Rotation paths and how fast each direction turns (degrees each step)
Each turn is a multiple of 5 degrees from 10 to 175, or 0.
Each row of a path follows its step; steps can be skipped.

step 3: [  7  -3 -22   1  10  -1 -12  -9 -11  -1   9   1  -3  -2 -17   2   7  -2
  -5   8  -1   0   6   1   1   3 -10  -8 -13   7  12  -7  -9   2   6 -18
  -2  13  -2 -15   7  -7   0  -6   3  -3   7   6   1   2 -15  -5   4   9
   0  -5   3  -4  -7   4   5  -3  -1   1   4   9  15  -1   0   1  -1   5
   7  -3 -11   5  15   4   8  -5]
step 10: [-10  -3  -7  -6  -1  14   3  -2   3  11   6  -1   4   9   3  -1  10  -4
  10  -4  -3   4  -9 -14  -6 -14 -13 -10  10  -3   6  -4  -7   3   0  -4
  10 -10  -9  -5  -8  -8 -17   3   0   5   0   1   1   8   5  -9  -3   7
  -2   8  -5  16 -13   7   2   1   2   3   2   6   7   7  -2 -23  11  -4
  -2   5  -3   6  -7   6  -9   4]
step 12: [  9  -5 -15  -1   6   1  -9  -7   9   1   0  10   1  -2   4   1   1  -3
   7   4  17   1  -1  -8   6  -5  -8  14 -13   3  -7   3  10  -1  -3 -14
   9 -10  -1 -12 -10  -8   1  -1 -11   2   9  -1 -13  -3  -5   9  10  -9
   6   0  13  -8  -3   0   0  -3   7   0  -5   3   7   0  -7  -2  11  -8
  -3  -5 -16  -5  -8  -6   5  13]
step 19: [ -7  -9  -4   1   1  -2   1 -11   2 -17   7   9  -7  -2   4   6  12  -6
   9  -3   0 -11 -12  -4  -9   1  -1  -3  -6  -9  14  -9 -13   3   7 -20
  -2   3  -1   0  11   1  -3   0  -2   7   6  15  10  -9  -6   6  -5   4
  -2  -1  -7   1  -3 -13   4  -5   7 -11  -6   8  -4   6   0  -7  13   1
   6 -10   4  -6   4   8 -12  -9]
step 20: [  8   9   8 -12  -3  10  -3 -12 -11   7   0   5   5  -5  -8   2  -6 -16
  -8  -8   4   1   0  11  -3   6 -12  -5   1   3  16  -5  -7   9  10  -5
  -8   4  -6  -4   8   0   1  -3  -1   6  -2  12   3   7 -12   5  -6   3
  -3  -7   9   5   2  11   0  -5  -3  -3   0  20   6  -5  -3   7  16 -10
  -6   5  -3  -4   6 -14   5  -3]
step 28: [  6 -10  -9  -1  11   4   3  -3   2  -3  -1  17   0   2   5  -2  -2  11
   8  -5  -3  -4 -17 -20 -11   0   5  -3   2   1  -6  -6  -5  -3   9 -12
 -10  -9  -4 -13 -12  -7   0 -12   0   9  -4  -1  -3   3  -8 -13  -3   0
   1   1  -7   5  -2   1   4   6   3  17  -2   1  13   7 -15  -3   3 -11
 -12   1   1  -3   0  -6  -7   6]
step 29: [  1  -3 -18   4  -5  10  -1  -8   5 -14  -2  10   8  -4 -12  -4  -2  -2
   5  -5   0  11   8   2  -9  -8  -9   6 -10   7  -1   8   0   9  -4  -1
   5 -10   1  -4   4   0  -6   7  -3  10   5 -11 -14  18  -4   7  -5  -6
  -4  -6   4   2  -4   1  -5 -10  10  14  -1  10   3  -3 -10  -9  17   1
  -4  10   5  -7   6   8   5   4]
step 32: [  0  -1  -2  -5  -4  -1   5  -7  -3  -2 -17  -7   2  -7   3  -2  11  -5
   4   2   0  -7 -14  -1   4  -2   6  -9   8  -2   0  -1  -4  -3   9  -4
  -3 -11 -13  -3   1  -9   7  -1 -18  19   2   4  -3   7  -3   5  -3   7
  14  -2   5  -3  -5  15   3   6   6   2   8   6  10   2 -20  13  14  -8
 -10  -2   7  -6   5   3  -9   7]
Directions:
[-1  2  1 -3  1  3 -2  0  2 -2 -4 -2  2  2  1  2  1  2  0 -1  0  4  2  0
 -1  2  2 -2  2  2 -2 -2 -1  1  0  0  1  0 -1 -4 -1 -4  1  0 -2  1 -1 -3
 -1  1  0 -1  0  2 -2  0 -1  2  2  3 -1 -1 -3  3  3  2 -1  1 -3  0 -1  1
  1 -2  2 -1 -2  1 -1  1] -> 95
[-1  0  0 -1 -2 -1  1 -1 -1  0  4  0 -2  2  3  0  2  1 -3  3  0 -1 -1 -2
  2  2  0  0 -1  1  3  2  0 -1  0  2  1 -2  2 -1  0 -1 -3  1 -2  3 -2 -3
 -1  3  0  1  3 -1 -3 -2  4 -4  0  0  0  0 -2 -1  2  1  1 -3  2 -1 -1  2
  0 -2  2  0 -1  0 -2  2] -> 125

step 7: [  1  -3   6 -12  -6   6 -11   2   1   5  10  11  15  10  -8   1   4  -1
  -3  -1  -2 -10  -8   3  -2  -6 -12   4   6   2  11   1  -2  10   1   7
   6  -8  -4   3   3   5  -1  -3  -6  -3 -10  -1  -7   4   5   3   7 -12
   4  -4 -11   2  -4   3   3   7   3 -10   4 -12   1  -3  -2 -19  14 -11
   5  12   6  -2  10  -5 -18 -18]
step 12: [  9  -2   0   8   2   1   0   3  -8  -1  -3   3   3   2  22  -9  13   0
  -4   7  -3  10  13   9  -2  -6   1  10   8 -10  -8  -8  15  -3 -10  -7
  -2 -11  -2  -8  -2  -1  -9  -7  -1   4   3  -5   6   4  -2  14   1   9
   6 -13  -8  -4   4   7 -10 -11   5   3  -2   6  -7  -4 -10   3  10  -7
   3  10 -10 -11  -1  -6   5  14]
step 14: [  7 -12   2  -4  -4  -1  -3  -9  -1  14  -1   6  -7  -1  16  -1   4   3
   3  -2   6   4 -16  -3 -13  -1  -3   1  -1   1   1   1   8  13  -3  13
   1   1   4 -12   4   8  -7  -8   3  11   1   4   0  -8  -1  -5  -2  11
  19  -4   8  20  -8   2  -4   5   1 -13  -5   1  -2   7  -9  -1  -3  -1
  -3  -6   2  -9  -8  17 -11  10]
step 18: [ 14 -13 -17 -11   2   0  -6  11  -7  -2  -7   4  -2  -7  -6  -2   5   9
   3   4  -6  -6   2   9   1  15 -10  -4   5   2   9   1  -8  -3 -10 -15
  -2   3  13 -14   3  -4  11  -2   6  -6 -18  -1  -9   4   3   2  -8   0
  -1  -5  -3   5  -6  -4   0  14   2  -1  -1   2  -6  -2  19   3   4  -2
  -3   0   5  16   6   4   3   0]
step 20: [  7  -3   3  -8  -6  -7  -1   9 -12  -1   9  -4   2  -1   4   8   9   7
   5   4  -5   8  -2  -5  -9  -6  -2   1   9   1   2  11   1  -5   9  -9
   5  -1   0   1 -12 -14  -3   4  -1  -4   8  -8  -8  -6 -11  -1 -13  -7
 -16   6   2   4  14   2   7  -3   0   5   5   7   2 -11  15  16  -7  -8
 -13   3 -10   1 -18   3  -9   5]
step 21: [  5  -2  -6   2   4  -4   7  11   2   7 -13  -8   8   1  -5   7  -2   2
  11  -4 -10 -12  12 -14   0  11  18   6  -5   4  -6  -1  -4   5  -9   7
  -4  12   7   3  -2  -2   3  -4  -6  -8  -5  17   5  10 -12  11   3  16
   1   0   2  11   1   4  -9  -1   4  -7  -1  -1  -3 -17  -2  -7  -3  -8
  -6   1  -3 -12   4   1   9   5]
step 28: [ -2  -3   1  13  -4   1  -5   0 -11 -10   8   3   5   4   9  13   2  -2
   4  -2 -14  -7  -2  -2  -7  -5  -8 -14  -9  -2  -4   4  -1 -10   2 -17
  -1   6   8  23   2  -5  -1   4   2  10   2   0   7   6   6  -6  10  -2
  -2   4   1 -11  -4   6 -16 -11  -7   1   9  -4  15  -7   1  -7  -5   3
  -2  -4  11 -13   8   7   0   7]
step 30: [  8   4  -7  -8   2   8  -4   0 -14   6  -2   2   8   6  -8  -6  -3  14
  -3  10  -9  -8  -1   5   2  -2   0  16   1   9  -7  -2  -3   6   6 -12
 -18 -15   2   6   5   5  13   4   3  -8  -9   4   1   4   4 -13  -4  -5
   7   7  -6   4 -15  -9 -11  -3  -5  -3  -3 -13   2   9   5 -14  -1   1
   5   6  -3 -12  -3  -1   2   6]
Directions:
[ 2  0  4  4  0  0  4 -1 -3  2 -2  0 -2 -1  0  0  2  0 -2  2  3  3 -2 -1
 -2 -1  1 -1  0 -1  1  1 -1  1 -1  3 -1 -3 -2  0  2  0 -1 -3  0 -1 -1  1
  1  2 -2  1  0  1  0 -3  6  1  0  0  1  0  2  3  0  3  1  1 -2 -2  2  1
  0 -1  1  0  0  0  2  0] -> 35
[-2 -2  0 -3 -1  1  0  2 -1  1 -2 -4 -4  0  0  1  0  1  1  1  1 -1  2  0
  0 -3  2  1  2 -4 -3  0  1  0 -2  0  2  0  0 -2 -1 -4 -3 -3 -1 -1  0 -3
 -2  2  2  0 -2 -1  1 -2 -2 -1  0 -3 -3  1  1  0  0  0  0 -1 -1  1 -2  3
 -4  1  1 -2 -1  1  1 -2] -> 125
[-1  1  0 -1  1  1  1  0 -1 -3  3  0 -2  2  2 -2  2  1  0  3  1 -1  0 -2
 -1  0  0 -1  2  3 -1  0 -1  3 -1  2  0 -3  0 -3 -1 -3  0  0 -1  0  0 -1
  0 -2 -5  0 -4  0  1 -2 -1  1 -4  2  0  0 -2 -2  0  0 -2 -2  2 -2  1  0
  1  1  0  2  1 -2 -5  0] -> 60
[ 0  1 -1 -1  3  1  4  2  0  2 -1  2 -3  1  0  3  1  2 -1 -2  2 -2  3 -2
 -4  3 -1  2 -2  0  0  4  1  1  0  2  2  0  3  1  0  1  0 -4  0  2 -3  0
 -1 -2  3 -2  3  0 -2  1  0 -1 -2  1  0  1  0  1  1 -2 -2 -2 -1  0 -1  0
  2 -2 -2  2  1  1 -1  1] -> 95
[ 1  2  0 -2  2  1 -4 -2  2 -1 -1 -3  1  1  0  1  0 -2 -2  4  1 -1  0 -4
  1 -1 -3 -1  0 -6  0  2  2  1  0  0  0 -2  0  3  1  1 -1  3 -3  0 -1  0
 -1  4 -2 -1  1 -1  2  0  0 -2 -1  1  1 -1  0  2  1 -2  0 -3 -3 -1 -2 -3
  3 -1  0  1  0  0  0  0] -> 20
[-3  2  0  0 -1 -1  1  4  0 -1 -2  0 -1  1  2  1  2 -2  1  1 -3 -1 -1  3
 -2  1 -2  0  5  2 -1  0  2  1 -1 -1  1  0 -4  1  2 -2 -2  1 -1 -1  1  1
  0 -2 -1 -2  1 -1 -1  0  0 -2  3  1  1 -3  0  0  5  0  2 -3 -3  3  3  1
  1 -1  0 -2  1 -1  1 -1] -> 90
